One turning vector, and how many ticks it has turned:
The counts run from 0 to 150.
[175 107 147  72 157 144 164 139 121 141 150  95 146 110 116 134 125 116
  74 123 132 143  90 141  86 178 143 147  89 102 120 103 136 111 124 163
 154 140 119 102 137 115] -> 55
[121 107 113 113 136 113 127 152 122 133 127  96 127 151  96 155 123 117
 156 162 143 126  63 133 144 141  89 111  67 174 172 128 106  92 101 154
 160 141 136  68 125 108] -> 86
[149  79 114 105 152 120 145 118 124 141 174 106 120 171 111  93 114 133
 147 153 151 124  89 137 118 176 118 120 106 114 158 138 103 153  85 189
 145 147 142  79 150 117] -> 148
[139  88 119 130 136 104 125 162 141 151 155 120 108 153 113 146  87 121
 116 143  99 157 120 183 146 178 110  99 109 131 143 125 102  67 112 173
 139 162 142  91 162 107] -> 81
[146 108 114  50 152  98 149 122 132 112 149 122  90 129 164 139 140 138
 106 166 134 130  66 138  94 157 147  89 111  92 135 148 144 139 136 164
 156 130 125  89 140 116] -> 50
[124  99 137 145 125 112 144 166 159 105 117 101 125 138  90  94 121 133
 106 158 181 142  53 124 134 162 118 113 102 150 143 127 129 103 135 165
 135 145 104  77 139 138] -> 89
[151 123 136 111 132 111 122 183 165 127  91  55 123 118 100 167 178 127
  98 149 149 130  91 173 123 161 102 112 104 132 151 117 110  95 154 159
 141 145 118 133 146 134] -> 100
[129 112 111 127  96 110 153 165 181 105 122  85  91 129 111 129 138  95
  73 153 154 152 100 130 143 171 135 110 128 133 144 111 150  77 121 165
 121 157 154  98 166 123] -> 20
[116 139 140 135 143 127 149 154 136 149 140  92 140 167 101 132 111 128
 104 164  95 135  91 184 127 136 134  90  87 118 159 125  82  96 124 178
 114 157 171  94 152 113] -> 12
[135  93 139 104 142 130 139 152 124 126 142  59  75 132 156 145 139 105
  78 153  88 121  97 166  70 113 148 127 105 126 151 116 127  73 146 135
 144 154 152 101 155 109] -> 110
[125 134 105  58 131 133 151 135 135 120 145 126 111 126 109 130 144 114
  80 166 132  93  84 166 123 114 150  89 101  95 187 121 137 148 120 192
 140 138 122 107 138 110] -> 119
[134 112  97 100 106 129 149 166 103 131 148 100 149 145 151 126 101  85
 119 134 138 140  54 146 140 179  89 116 130 128 131 115 111 107 125 163
 170 140 164  82 142  99] -> 143
[115 120 153 139 155 119 151 140 176 130 151 112 144 144  81 144 108 122
 110 172 121 160  67 153 117 146 129  76 107  87 134 121 119 112 141 195
 132 151 132 111 140 102] -> 10
[158  59 138 122 153  99 153 153 127 147 169 126 101 144  96 117 113 119
 114 138 150 138 111 156  97 189 128 127 112 146 119 115  93 118 113 179
 118 159 135  96 145 123] -> 150
[127  90 157 127 155  93 145 146 139 126 161  89  68 135  82 155 109 118
 115 156 108 137 102 147 120 153 116 120 123 151 199 106 130 130 129 160
 138 164 153 119 148 113] -> 25
[146 121 111  78 136 151 159 124 150 116 137  75 104 115 109 122 152 126
 103 138 108 141  90 155  94 175 135 146 118  90 174 122 100 155 149 164
 147 162 112 102 168 110] -> 39
[116 109 149 128 149 124 154 154 173 107 139 102  83 143 118 137 132 138
  77 189 134 133  61 142  87 145 145  95 111 118 132 109 131 127 154 145
 125 144  99  90 135 112] -> 106
[113 129 118 104 119 121  98 136 168 122 115 101 128 125 101 133 163  73
 132 135 138 135  67 155 113 142 143  84  99 110 146 158 132  78  93 182
 152 150 126 105 164 125] -> 5
[116 140 144 136 150 137 150 143 163 144 147  97 159 156  90 135 111 122
 111 164 110 149  86 175 135 138 132  90  92  78 150 117 102 110 134 189
 125 152 146  99 145 101] -> 11
[ 99 115 115 108 120 121 112 134 159 125 134 105 122 137 101 136 156  63
 147 152 121 126  67 154 122 133 120  74 112 112 165 137 119  92  76 179
 158 131 129 115 157 106] -> 6
[126 117 135 107 137 148 138 154 128 124 143  67  84 154 148 118 125 109
  72 154  85 120  98 180  92 128 150 113 104 122 156 117 113  90 136 130
 132 156 143  86 175 104] -> 109
[122  92 130 131 141 114 125 176 150 136 133  62 111 134 107 176 132 104
 133 133 127 122 105 197 107 163  95 123 101 151 146 121  88 107 130 135
 131 151 118 103 169  86] -> 98
[146 104 144 111 140 138 114 151 125 137 147 129 103 120 144 176 120 107
 110 146 155 171  65 124 135 196 121 117 100 107 123 105 136 120 128 157
 179 165 165  93 113 128] -> 140
[147  85 121 123 137  98 135 169 132 154 139 120 107 133 103 163 112 116
 119 144 106 162 122 164 145 164 105 115 104 128 136 120 102  52 148 182
 157 168 138 104 153 116] -> 82
[144 104 135  51 166 120 153 136 127 137 162 106 101 150 161 120 100 127
 103 155 115 131  92 149  93 173 125 108 109 111 143 115 131 139  80 125
 138 120 136  79 153  96] -> 52
[161 124 124  76 136 152 125 133  97 138 165  94 146 135 113 119 141  96
  94 104 109 102  65 164  94 154 151 134  84 136 146 130 121 112  91 167
 158 136 134  96 144 124] -> 57
[108  91  95  97 125 120 153 163 153 118 133  83  83 125 150 117 119 109
 115 164 159 129  78 145 117 166 106 115 120 126 170 112 115 160 102 126
 108 133 135  74 153  83] -> 35
[125  85 123 141 127 113 144 171 128 132 123  90 124 149 103 140 127 111
 132 165 167 136  73 125 145 142  79 115  84 169 159  99 114  92 101 142
 158 136 140  78 114 113] -> 87
[153  95 114  90 130  78 148 124 123 113 150 103 127 141 112  93 130 128
 131 145 141 138  58 107 100 174 124 120 129 120 147 150 135 114 139 208
 167 143 156  96 138 147] -> 146
[110 143 109  94 126 117 128 146 144 113 101  76 118 148 103 154 182 127
 124 167 130  98  50 160 118 136 117  88  91 144 171 134 110 130 132 160
 145 129 109  99 146 121] -> 102
[126  93 115 105 129 128 121 146  97 163 160 144  71 129 135 160 129 102
 112 141 100 145  88 149 108 172 124 104  94 137 152 108 102 122 114 160
 177 166 180  92 122 126] -> 138
[158 112 132 138 118 139 144 154 150 143 130 100 155 120  96 127 132 126
  89 119 146 164  53 129 125 179 130 123  83 112 114 102 127  82 103 177
 142 142 140  90 102 131] -> 72
[154  94 138 132 133 126 150 160 140 154 133 104 149 116 106 155 128 110
  99 125 133 171  61 121 114 172 111 128  80 126 117  85 113  81 100 159
 148 134 149 100 101 114] -> 71
[139 128 127  98 141 112 117 135 119 128 122  94 131 150  95 160 124 137
 151 144 132 135  74 140 154 151 110 116  62 153 180 143 112  89 119 168
 167 159 139  63 138 130] -> 85
[122 127 112  94 106 147 139 167 116 145 145  97 117 101 150 138  98  79
  94 104 109 131  62 176  93 140 132 130  93 119 148 110 119 109 120 144
 131 146 175  85 147  96] -> 126
[137 111 110  45 167 120 146 119 126 127 154 114 105 156 171 131 122 128
 113 164 128 129  77 138 104 162 127 104 104  87 147 127 137 146 105 144
 152 127 129  74 148 100] -> 51
[149 121  95  86 124 149 130 121 121 150 155 141 105 128 118 129 137 128
  94 145 109 144 108 157 126 172 151 107  93  91 158 124  89 150 119 197
 157 177 150  99 137 131] -> 136
[135 146 126  99 130 118 122 160 160 106  92  71 122 129  96 155 183 139
 112 156 140 112  64 169 118 150 120  98  93 139 165 140 119 107 152 166
 142 151 116 112 143 142] -> 101
[133  62 129 139 139 103 130 158 150 127 129  88  65 136 124  87 131 112
 128 166 121 132  99 151  93 133 135 124 124 131 182 140  99  83 122 154
 132 159 131  96 160 133] -> 93
[131  68 145 141 162 112 111 129 170 121 146  81  81 126 109 141 139 125
 147 163 142 140  98 143  91 144 131 139 105  87 172 142 111 115 141 164
 149 167 108  91 161 112] -> 95
[165  92 160 128 139 133 118 148 130 131 160  85  88 123 123 183 164 123
  94 141 144 116  64 154  94 182 120 134 107 121 153  87 118 158 133 151
 165 140 130 140 115 127] -> 43
[119 103 109 139 117 133 143 151 161  99 131 105 125 138  94  96 127 122
 117 159 173 130  53 137 134 145 142 113 101 140 142 137 116 103 152 176
 131 152  91  59 154 123] -> 90
[141 109 116 114 119 105 129 174 145 109 105  87  80  92 148 139 157 128
 107 156 175 122  59 136 126 154 132 131  85 127 179 135 133 137 148 155
 132 149 162  89 127 147] -> 32
[120 121  94 110 112 118 155 118 160  94 138  88  94 134  88 135 138 102
 113 148 123 140  96 134 140 147 138 106 127 108 186 138 135 104 137 193
 149 164 128  94 184  99] -> 22
